(in the rows, 128 means zero)
Each path is a new rotation, seen through one point. The rows after it are directions, each followed by how far the rotation turns it, in deg/step (0 if it stays put).
Each turn is a multiple of 5 degrees from 10 to 175, or 0.
Each row of a path follows its step; steps can be skipped.
Rotation 1:
step 4: [124 118 132 129 127 119 132 121 126 129 130 117 127 128 135 135 131 127
 141 137 132 139 132 125 124 121 125 118 128 132 131 131 128 121 117 128
 124 127 121 138 125 124 128 137 115 130 125 134 129 124 139 128 113 130
 122 130 109]
step 12: [129 129 126 139 128 122 127 137 137 136 130 122 122 127 128 138 122 126
 132 125 136 135 118 140 121 124 124 124 134 139 134 126 137 118 123 129
 116 132 131 123 134 124 125 132 110 122 129 135 129 134 124 122 120 138
 120 128 123]
step 14: [128 123 130 130 115 117 121 134 130 135 127 119 128 131 132 131 117 128
 122 130 123 139 118 127 129 117 106 123 130 126 127 127 120 131 129 130
 112 123 125 128 127 119 133 121 124 125 115 134 126 127 136 133 128 129
 135 126 124]
step 19: [129 127 135 120 117 120 136 133 131 139 126 133 133 124 127 123 128 130
 131 128 125 135 141 128 120 122 115 142 132 135 126 113 120 123 123 136
 125 121 120 126 130 120 120 128 124 125 126 124 128 134 129 134 130 128
 121 135 140]
step 21: [128 136 130 124 121 124 132 133 127 128 126 130 127 120 127 144 140 135
 131 130 135 147 140 125 122 126 126 123 137 139 122 121 134 122 128 132
 122 120 126 119 124 131 130 133 124 140 122 138 132 133 130 123 129 125
 138 122 128]
step 22: [136 123 138 134 119 120 130 127 144 129 122 128 129 125 134 132 121 129
 131 126 124 129 129 127 117 125 122 129 125 135 125 129 124 124 129 133
 126 132 121 130 121 123 130 127 115 132 114 132 140 133 141 119 143 138
 124 125 122]
step 27: [128 123 129 123 112 120 127 135 129 133 134 126 128 131 131 136 128 140
 132 136 129 140 139 121 114 122 126 131 122 129 127 126 118 127 122 124
 124 122 127 130 121 129 114 139 126 133 123 128 132 126 141 136 117 128
 136 129 120]
step 31: [123 120 126 121 117 127 124 132 132 140 141 128 124 116 116 133 131 129
 126 132 128 134 128 129 127 121 120 138 140 132 136 115 123 126 129 124
 118 135 127 122 129 135 126 131 121 138 133 134 128 123 134 122 133 142
 125 132 122]
step 37: [122 116 135 123 116 120 125 135 121 144 135 120 124 122 125 130 123 119
 131 136 124 132 131 120 131 128 114 129 134 135 140 130 125 127 128 129
 117 122 121 139 124 122 128 125 128 121 122 126 124 113 122 130 124 130
 132 134 124]
Speeds:
[127 125 128 129 127 128 126 126 127 125 126 130 131 126 126 126 128 132
 128 128 128 130 132 130 130 127 129 132 129 128 130 130 128 130 129 130
 126 126 129 128 127 130 126 130 126 129 129 126 127 129 125 126 128 124
 129 128 128] => 175
[127 126 124 127 129 128 128 127 125 129 129 129 131 128 127 127 130 127
 129 126 129 127 126 127 130 128 129 128 127 128 131 127 129 128 129 130
 127 130 128 132 131 127 130 130 126 127 127 129 131 124 128 128 127 126
 129 131 125] => 10
[126 127 127 128 127 127 127 127 129 126 129 127 130 128 127 131 126 129
 126 130 131 128 129 129 123 127 129 130 127 125 128 126 129 126 125 130
 130 130 127 131 129 128 128 126 127 127 131 127 127 124 129 129 128 128
 123 127 130] => 95
[128 131 125 128 128 125 132 126 129 128 126 129 128 127 129 128 130 131
 129 128 130 130 128 128 127 133 130 129 126 128 128 129 128 126 124 126
 129 128 128 127 127 125 127 129 126 128 129 129 125 129 130 128 126 127
 130 129 128] => 125
Rotation 2:
step 1: [125 130 132 124 138 123 127 127 127 130 116 122 118 123 133 134 138 131
 131 137 130 128 126 134 128 118 128 128 121 123 130 120 116 129 136 127
 139 130 119 127 122 118 118 125 137 132 134 130 137 131 137 121 147 129
 136 119 129]
step 2: [112 136 127 135 124 118 122 126 134 132 129 128 136 120 132 127 134 123
 127 128 127 126 137 130 131 128 130 131 118 132 127 136 128 114 135 118
 122 127 133 127 124 122 142 138 135 121 118 138 124 119 133 128 123 132
 116 127 124]
step 15: [136 132 124 133 133 128 125 122 129 132 137 124 136 130 118 133 138 125
 126 119 126 135 134 129 130 129 115 140 123 137 128 125 127 122 132 132
 132 130 127 138 128 135 121 139 129 119 134 119 126 129 124 133 114 120
 127 140 113]
step 22: [132 127 123 136 118 116 138 135 119 128 126 130 134 128 125 122 120 130
 118 128 130 146 126 132 128 121 139 136 132 128 124 126 132 130 125 129
 125 114 136 131 133 131 123 134 132 134 126 119 131 120 117 126 132 141
 119 126 126]
step 23: [132 124 127 127 113 122 120 121 125 129 126 120 126 133 123 127 128 139
 133 126 135 139 113 135 117 133 124 121 125 126 140 137 122 122 125 130
 138 139 117 119 132 132 123 130 126 129 125 125 132 125 136 121 122 121
 136 134 134]
step 30: [115 122 128 130 137 126 131 133 116 130 120 124 128 121 133 128 139 125
 126 129 133 136 134 139 124 132 129 133 117 124 110 129 127 123 130 124
 144 135 129 124 137 121 125 125 125 122 134 123 135 127 130 137 126 124
 126 129 117]
step 33: [126 124 118 132 118 132 118 126 120 120 122 133 129 126 122 132 138 131
 128 130 127 127 125 139 129 129 115 130 121 125 125 125 118 122 122 115
 123 128 119 125 125 127 130 128 126 126 125 118 136 135 142 146 142 133
 130 127 136]
step 35: [121 120 129 129 122 117 121 124 125 124 134 127 115 137 131 131 128 140
 122 128 123 133 119 133 137 123 136 125 122 132 138 132 117 131 133 131
 131 118 113 131 130 136 133 121 123 129 124 125 129 123 123 117 127 122
 132 133 116]
step 36: [109 127 131 132 128 128 115 119 131 128 115 115 134 128 124 123 130 128
 133 127 142 120 135 127 122 124 132 128 131 123 126 129 125 130 126 122
 121 133 129 126 134 124 124 118 136 125 137 136 141 137 136 130 126 128
 135 123 125]
Speeds:
[126 126 127 129 127 130 132 129 128 129 131 127 126 127 128 127 129 131
 126 129 129 127 127 125 127 130 129 131 125 128 128 129 125 127 129 129
 124 124 129 124 127 126 129 127 126 130 128 126 126 128 129 129 126 130
 129 127 129] => 175
[128 130 128 128 129 128 129 130 127 125 127 131 129 129 125 128 124 126
 126 128 128 129 125 129 129 129 131 130 125 127 127 130 127 129 126 127
 130 127 128 128 127 127 125 129 130 128 129 127 127 131 131 131 124 125
 126 130 129] => 95
[126 131 128 126 128 124 128 126 129 129 127 127 130 130 127 129 130 130
 125 126 131 129 128 127 130 129 127 129 131 130 131 128 129 125 129 128
 127 126 130 128 127 128 125 126 129 128 127 130 127 128 133 126 127 126
 128 129 128] => 85
[130 128 127 128 132 127 127 128 126 128 131 127 130 127 129 130 131 126
 128 130 126 129 127 128 126 130 128 131 128 126 130 130 131 129 127 129
 129 131 130 127 128 127 129 129 129 133 130 130 124 129 129 126 128 128
 130 128 127] => 25
[130 127 129 127 129 128 128 130 127 128 129 130 127 129 129 128 127 126
 128 130 129 131 129 129 128 127 128 131 133 129 129 130 129 128 130 125
 126 126 129 127 127 127 130 129 126 126 130 127 130 124 130 127 126 126
 126 130 124] => 145
Rotation 3:
step 2: [127 124 131 130 114 121 128 134 126 129 132 127 136 120 130 137 127 131
 135 124 124 119 129 132 136 131 120 139 134 128 125 133 130 126 137 125
 126 127 141 143 121 130 115 140 117 126 132 122 136 124 116 126 122 124
 133 133 121]
step 4: [112 131 123 127 128 129 130 134 130 126 116 126 135 130 120 125 133 125
 128 123 124 125 135 117 118 126 133 113 130 126 125 128 126 119 131 116
 127 124 135 125 125 128 123 131 133 133 122 127 124 121 123 134 125 113
 125 145 116]
step 8: [135 137 126 129 129 131 129 126 118 126 139 123 133 126 131 128 132 127
 119 139 132 129 129 124 135 129 132 129 134 124 139 134 122 122 132 138
 133 122 127 138 124 125 118 130 128 132 128 147 133 130 141 130 130 130
 135 140 113]
step 13: [127 111 136 122 126 126 133 117 114 137 124 134 130 112 131 129 121 113
 124 130 123 122 125 133 119 133 128 137 122 117 126 138 136 132 129 130
 128 127 127 129 128 132 129 130 131 121 132 129 125 141 125 133 123 119
 133 121 127]
step 24: [124 122 131 113 125 131 122 126 128 133 129 121 131 130 131 129 134 131
 132 122 127 121 131 142 120 132 124 138 121 129 126 122 114 120 143 126
 130 124 113 121 122 128 141 129 137 133 129 125 124 139 139 124 131 121
 128 125 121]
step 25: [129 130 123 127 129 126 137 138 140 126 110 134 123 140 132 120 131 122
 130 132 127 141 115 117 128 126 128 125 126 132 136 131 133 135 138 123
 128 131 125 135 128 128 115 137 124 132 133 135 129 138 120 130 129 128
 136 128 134]
step 29: [125 123 128 130 140 133 132 131 117 134 116 128 125 133 115 130 135 132
 129 127 136 122 136 118 130 125 131 134 142 138 121 120 144 125 124 127
 138 117 133 136 120 126 132 129 122 131 132 120 133 130 139 130 133 126
 130 135 126]
step 31: [117 111 137 124 125 122 132 131 133 135 134 130 122 120 129 129 131 132
 138 131 116 121 130 131 118 130 125 141 136 125 137 121 129 134 125 133
 129 130 126 135 115 123 115 132 126 129 127 130 122 135 123 138 119 125
 137 136 129]
step 34: [137 120 130 123 107 126 129 126 126 124 127 116 124 118 126 142 135 134
 126 128 127 126 123 137 132 128 139 135 133 131 132 127 120 141 125 127
 129 130 133 136 134 137 138 126 115 133 128 129 127 129 123 138 123 132
 129 137 131]
Speeds:
[126 126 129 129 128 127 128 129 124 130 129 132 124 129 127 129 128 131
 125 129 127 129 127 129 127 127 131 128 129 127 129 127 128 129 126 127
 129 127 129 130 128 130 127 126 129 127 127 130 127 130 132 125 129 128
 130 126 130] => 20
[125 127 131 129 129 131 125 127 126 129 128 128 128 129 129 126 130 125
 125 128 126 128 131 127 131 130 126 126 130 128 131 127 127 127 132 127
 127 126 126 127 132 126 129 127 128 128 128 128 128 129 127 129 128 129
 129 130 130] => 90
[129 123 128 127 129 127 126 126 129 128 129 128 130 130 132 130 126 129
 130 130 127 130 129 126 130 128 131 129 126 125 126 128 128 128 130 127
 128 129 127 129 128 127 123 126 129 126 130 130 129 127 127 128 131 129
 132 128 127] => 60
[125 125 128 128 126 126 129 129 131 123 128 133 131 130 129 130 129 126
 128 129 128 128 130 130 127 128 126 125 128 129 129 129 129 130 126 127
 128 128 129 128 127 127 128 125 126 130 126 127 125 127 127 127 129 129
 129 130 128] => 135
[129 129 129 129 132 127 131 126 124 127 126 127 128 130 125 125 126 126
 130 131 127 126 129 127 127 124 130 129 128 129 128 128 126 131 128 126
 127 129 128 125 127 128 129 127 127 126 127 127 128 130 124 129 126 128
 130 128 127] => 115
[131 127 127 124 127 126 130 127 129 127 128 126 128 130 129 128 128 128
 127 126 128 131 124 129 130 126 129 125 128 132 131 129 126 128 131 127
 129 128 126 129 129 128 129 127 128 127 125 129 126 130 131 129 127 131
 128 128 126] => 40
Rotation 4:
step 7: [124 124 125 136 136 132 124 137 124 134 118 121 129 135 127 122 134 114
 129 138 131 132 141 133 122 133 121 128 117 126 132 132 117 119 134 128
 120 126 145 131 122 123 136 142 135 127 127 136 138 128 136 129 116 129
 121 132 128]
step 8: [131 131 127 136 140 134 131 131 119 134 140 134 123 127 130 128 115 134
 139 117 123 134 128 127 128 131 123 141 124 129 118 120 124 125 130 127
 115 128 138 140 135 132 125 131 129 133 140 130 135 140 126 115 126 134
 137 142 126]
step 12: [128 131 132 136 123 129 137 129 141 123 127 130 123 124 128 124 121 134
 147 134 132 127 147 129 138 119 121 130 133 127 125 135 133 126 129 127
 129 128 141 138 126 118 135 118 134 125 132 139 144 134 126 124 117 127
 132 126 133]
step 14: [128 140 131 126 144 141 132 131 125 136 135 119 139 129 133 132 124 139
 137 137 132 124 127 121 114 134 126 134 120 131 129 135 124 112 131 123
 127 132 136 139 137 134 127 122 122 118 136 128 132 132 135 121 123 119
 127 129 122]
step 15: [130 130 128 125 133 134 125 133 139 121 140 132 129 122 133 123 118 129
 144 120 131 125 127 130 123 125 129 133 121 129 122 132 140 123 142 133
 118 138 122 124 110 140 125 130 134 138 128 127 118 125 126 121 113 134
 124 129 125]
step 20: [131 129 138 119 130 146 125 127 132 139 130 133 142 138 129 135 134 133
 139 119 134 131 125 132 124 140 119 124 131 127 113 140 125 121 128 120
 119 134 122 124 134 136 128 123 120 124 130 131 131 121 132 124 122 140
 130 119 127]
step 25: [121 122 128 121 130 117 143 117 121 126 122 129 137 140 135 135 134 126
 133 120 139 124 138 132 117 125 140 125 121 121 128 130 133 126 133 126
 121 129 132 128 132 150 128 114 130 130 130 123 129 130 121 122 117 134
 126 123 128]
step 26: [126 124 128 118 123 139 111 125 136 127 122 140 132 133 132 138 129 128
 136 127 122 136 130 134 123 130 126 121 139 131 125 129 123 121 138 134
 120 131 125 124 127 129 126 116 120 136 135 127 137 140 136 123 129 119
 124 115 110]
step 34: [127 130 128 128 138 122 147 124 134 131 131 129 137 129 128 131 125 128
 125 122 123 147 119 140 120 133 131 134 117 118 134 120 122 129 134 127
 130 133 133 127 136 120 126 122 128 125 130 135 135 138 124 122 121 136
 111 128 134]
Speeds:
[131 128 126 130 128 127 124 127 131 129 129 133 127 126 128 129 125 128
 130 127 126 128 126 126 129 126 129 128 129 129 129 130 129 130 128 127
 127 127 130 127 126 129 130 130 127 127 132 125 129 129 126 127 130 127
 128 128 127] => 160
[126 128 129 128 130 127 128 132 128 128 129 126 125 127 128 126 128 128
 128 126 130 129 125 130 127 130 129 128 129 128 128 127 128 129 127 126
 127 123 130 128 127 125 128 131 128 129 130 129 130 130 127 127 126 123
 129 129 131] => 10
[129 128 129 129 128 127 124 130 130 126 129 125 129 128 129 130 126 126
 127 131 127 127 128 125 129 127 128 128 128 128 132 127 129 127 126 128
 127 128 127 129 126 128 130 125 127 130 127 133 129 131 130 125 128 128
 131 127 127] => 155
[129 129 127 127 129 129 127 128 129 127 128 126 128 125 129 128 127 127
 128 130 128 128 126 126 127 131 128 127 127 130 129 128 130 126 130 130
 131 131 130 127 130 128 123 130 131 128 128 126 126 130 128 128 130 124
 128 124 129] => 85
[130 129 131 128 126 126 127 126 130 131 131 129 130 128 126 127 126 128
 126 127 128 131 125 129 129 127 125 127 131 130 127 128 128 128 127 128
 127 129 127 127 131 128 129 127 129 127 128 133 128 129 126 132 126 129
 128 126 131] => 100
Rotation 5:
step 3: [123 118 126 130 130 130 124 141 117 127 125 144 117 118 130 133 138 138
 123 129 127 128 119 133 128 127 124 126 125 119 136 134 133 126 139 135
 138 130 115 132 123 134 130 130 135 113 127 126 127 121 122 121 129 125
 129 124 125]
step 7: [126 130 124 127 125 140 115 117 121 130 131 130 132 127 117 120 124 139
 141 136 134 131 130 117 138 137 133 127 133 137 122 120 127 112 128 123
 131 133 126 125 131 123 127 133 119 129 124 120 124 130 132 120 121 127
 121 138 126]
step 8: [133 130 115 137 122 126 127 120 120 131 130 123 121 132 135 128 129 135
 133 127 131 135 113 122 132 120 130 130 120 108 137 126 125 124 132 136
 124 121 126 123 132 122 128 137 140 125 124 126 118 127 129 126 134 130
 132 132 114]
step 10: [116 123 120 116 131 136 123 133 129 134 142 129 128 124 120 121 139 138
 120 128 132 143 134 127 129 137 127 127 122 127 123 137 128 121 125 127
 130 132 129 135 130 121 130 135 123 134 116 120 120 133 136 128 126 118
 136 121 125]
step 12: [123 130 131 127 142 141 135 132 125 129 124 129 131 120 126 123 109 130
 124 130 133 120 118 133 134 136 130 134 131 135 127 127 129 121 129 135
 123 128 131 126 133 137 133 132 121 117 110 127 136 124 126 122 133 122
 122 133 138]
step 18: [124 123 126 127 132 138 136 124 119 122 135 118 130 141 113 119 142 127
 135 124 134 131 119 119 127 134 126 134 130 119 121 128 122 128 133 131
 120 128 138 123 130 130 136 128 136 133 114 119 125 131 129 132 126 121
 132 131 120]
step 20: [111 124 135 131 134 128 124 129 118 134 128 125 133 119 124 124 126 143
 125 133 123 126 127 134 135 128 129 138 128 122 126 132 136 115 133 128
 133 130 116 134 130 128 130 133 127 114 123 122 127 145 133 122 135 124
 124 131 137]
step 23: [122 122 127 126 142 143 130 135 125 124 129 134 127 133 124 130 135 147
 140 134 131 126 122 125 128 130 134 131 125 135 117 141 126 113 128 125
 138 128 124 127 126 129 131 129 124 120 130 124 137 131 130 135 117 129
 126 124 122]
step 35: [133 117 127 124 126 138 142 128 127 125 118 124 107 130 119 129 124 136
 120 121 131 136 116 126 126 135 130 132 127 121 126 127 136 128 118 136
 125 131 125 124 126 122 136 127 138 141 123 129 122 122 129 136 132 119
 127 131 126]
Speeds:
[124 125 126 128 125 129 132 129 128 129 130 128 133 127 128 129 127 128
 125 128 127 130 131 128 127 131 126 128 130 125 129 128 130 129 131 130
 129 125 127 127 129 129 127 128 128 128 126 127 130 129 127 128 129 126
 128 127 129] => 40
[126 127 129 129 127 128 128 126 128 129 130 130 126 127 128 128 127 127
 130 132 128 126 128 133 131 128 133 129 128 128 132 128 129 131 130 129
 127 128 128 127 128 128 127 128 128 127 127 126 125 128 127 128 124 128
 127 127 130] => 85
[128 127 125 126 128 128 128 129 129 129 130 130 127 124 128 131 127 132
 127 127 131 126 127 128 129 129 129 126 127 126 127 127 123 128 128 129
 127 128 130 129 129 127 127 132 128 128 129 128 130 125 126 129 127 128
 130 126 130] => 160
[127 127 132 125 128 129 128 126 128 130 125 126 130 127 129 129 128 128
 129 127 127 128 128 128 130 131 129 128 128 130 127 123 127 126 125 132
 128 128 124 130 132 128 129 127 126 129 127 126 128 127 129 131 128 127
 129 127 128] => 140
Rotation 6:
step 1: [109 117 131 126 128 114 135 131 123 134 124 116 130 127 139 128 122 131
 128 121 132 125 119 130 131 123 129 130 132 132 123 119 137 135 118 134
 130 122 111 124 127 125 134 126 135 120 117 134 122 130 126 130 128 135
 127 124 130]
step 5: [135 121 125 126 116 135 126 124 120 133 132 136 122 133 132 116 126 134
 131 131 135 125 127 134 133 121 129 122 129 131 132 119 128 134 125 131
 136 136 141 132 129 121 134 132 132 116 126 133 122 120 118 115 138 115
 136 131 131]
step 6: [125 128 122 132 118 123 124 118 117 129 128 130 142 120 130 129 128 124
 126 122 142 125 122 137 137 130 124 132 128 128 116 128 135 123 118 131
 113 120 124 132 120 133 137 132 127 117 127 125 125 140 128 141 123 128
 124 128 126]
step 10: [128 119 131 125 123 124 130 129 117 134 130 130 123 132 136 112 114 133
 135 134 136 133 126 118 127 126 137 128 131 136 140 114 138 121 128 125
 130 129 117 127 133 124 129 140 122 125 122 132 121 125 128 131 119 132
 138 128 127]
step 13: [134 120 130 130 129 118 137 126 124 129 142 131 126 137 127 117 122 135
 131 116 129 123 120 119 128 130 126 118 128 129 135 126 129 122 134 128
 123 129 129 116 117 120 120 128 124 118 118 139 124 126 125 142 125 129
 139 130 133]
step 15: [128 131 124 129 135 119 127 119 120 132 132 131 131 128 131 120 129 124
 130 138 132 130 133 138 128 123 133 137 127 123 132 124 147 119 118 132
 120 120 112 138 118 126 127 122 128 116 122 130 120 123 123 127 134 136
 133 133 124]
step 17: [130 118 122 114 129 120 135 125 115 120 119 130 131 122 130 130 123 122
 126 124 137 119 120 144 133 132 128 132 129 127 124 127 125 131 118 132
 122 125 128 123 136 122 139 136 129 126 113 119 131 134 125 132 131 114
 132 125 130]
step 32: [133 122 137 127 120 119 128 119 114 134 135 133 129 133 136 119 131 137
 136 126 135 131 119 131 133 118 130 140 132 134 136 125 128 132 132 134
 120 120 130 132 115 130 114 124 126 123 136 134 122 129 131 128 128 133
 138 126 133]
step 38: [130 126 118 125 126 122 131 137 124 129 128 139 134 132 135 121 135 135
 138 128 138 121 122 134 138 126 136 133 135 132 130 127 129 119 118 136
 123 120 129 133 127 132 124 130 120 113 129 129 121 130 129 130 133 147
 132 132 118]
Speeds:
[129 128 130 126 128 127 129 127 129 129 130 128 128 127 127 128 125 130
 128 128 131 128 127 128 131 129 126 126 127 128 131 128 125 126 129 124
 127 126 126 127 126 128 128 131 127 133 128 128 127 128 129 130 125 127
 126 126 128] => 110
[128 127 129 126 128 128 129 128 128 130 128 126 128 127 131 126 129 131
 130 128 128 128 127 123 125 132 127 132 129 127 129 130 127 129 129 128
 127 127 127 128 130 128 130 129 131 129 129 127 131 128 130 127 127 132
 129 128 133] => 35
[128 125 128 130 127 129 130 126 131 132 127 128 128 128 127 128 126 127
 125 129 130 130 126 129 125 128 128 129 129 128 128 129 130 126 129 127
 127 127 133 131 126 130 123 131 128 126 128 127 127 129 128 130 130 129
 127 130 129] => 110
[129 128 125 132 130 129 128 129 130 131 127 127 129 128 129 128 130 125
 131 128 132 127 129 129 129 129 131 129 130 126 126 129 126 128 126 127
 128 129 125 128 128 126 129 129 124 129 130 126 128 127 129 129 129 130
 126 131 128] => 80
[127 129 122 126 127 130 130 126 127 128 129 129 130 125 127 124 131 127
 128 130 125 129 129 129 128 128 130 129 129 129 127 128 127 129 126 128
 128 124 129 127 126 128 127 129 126 129 128 130 127 128 129 126 128 126
 126 126 131] => 120
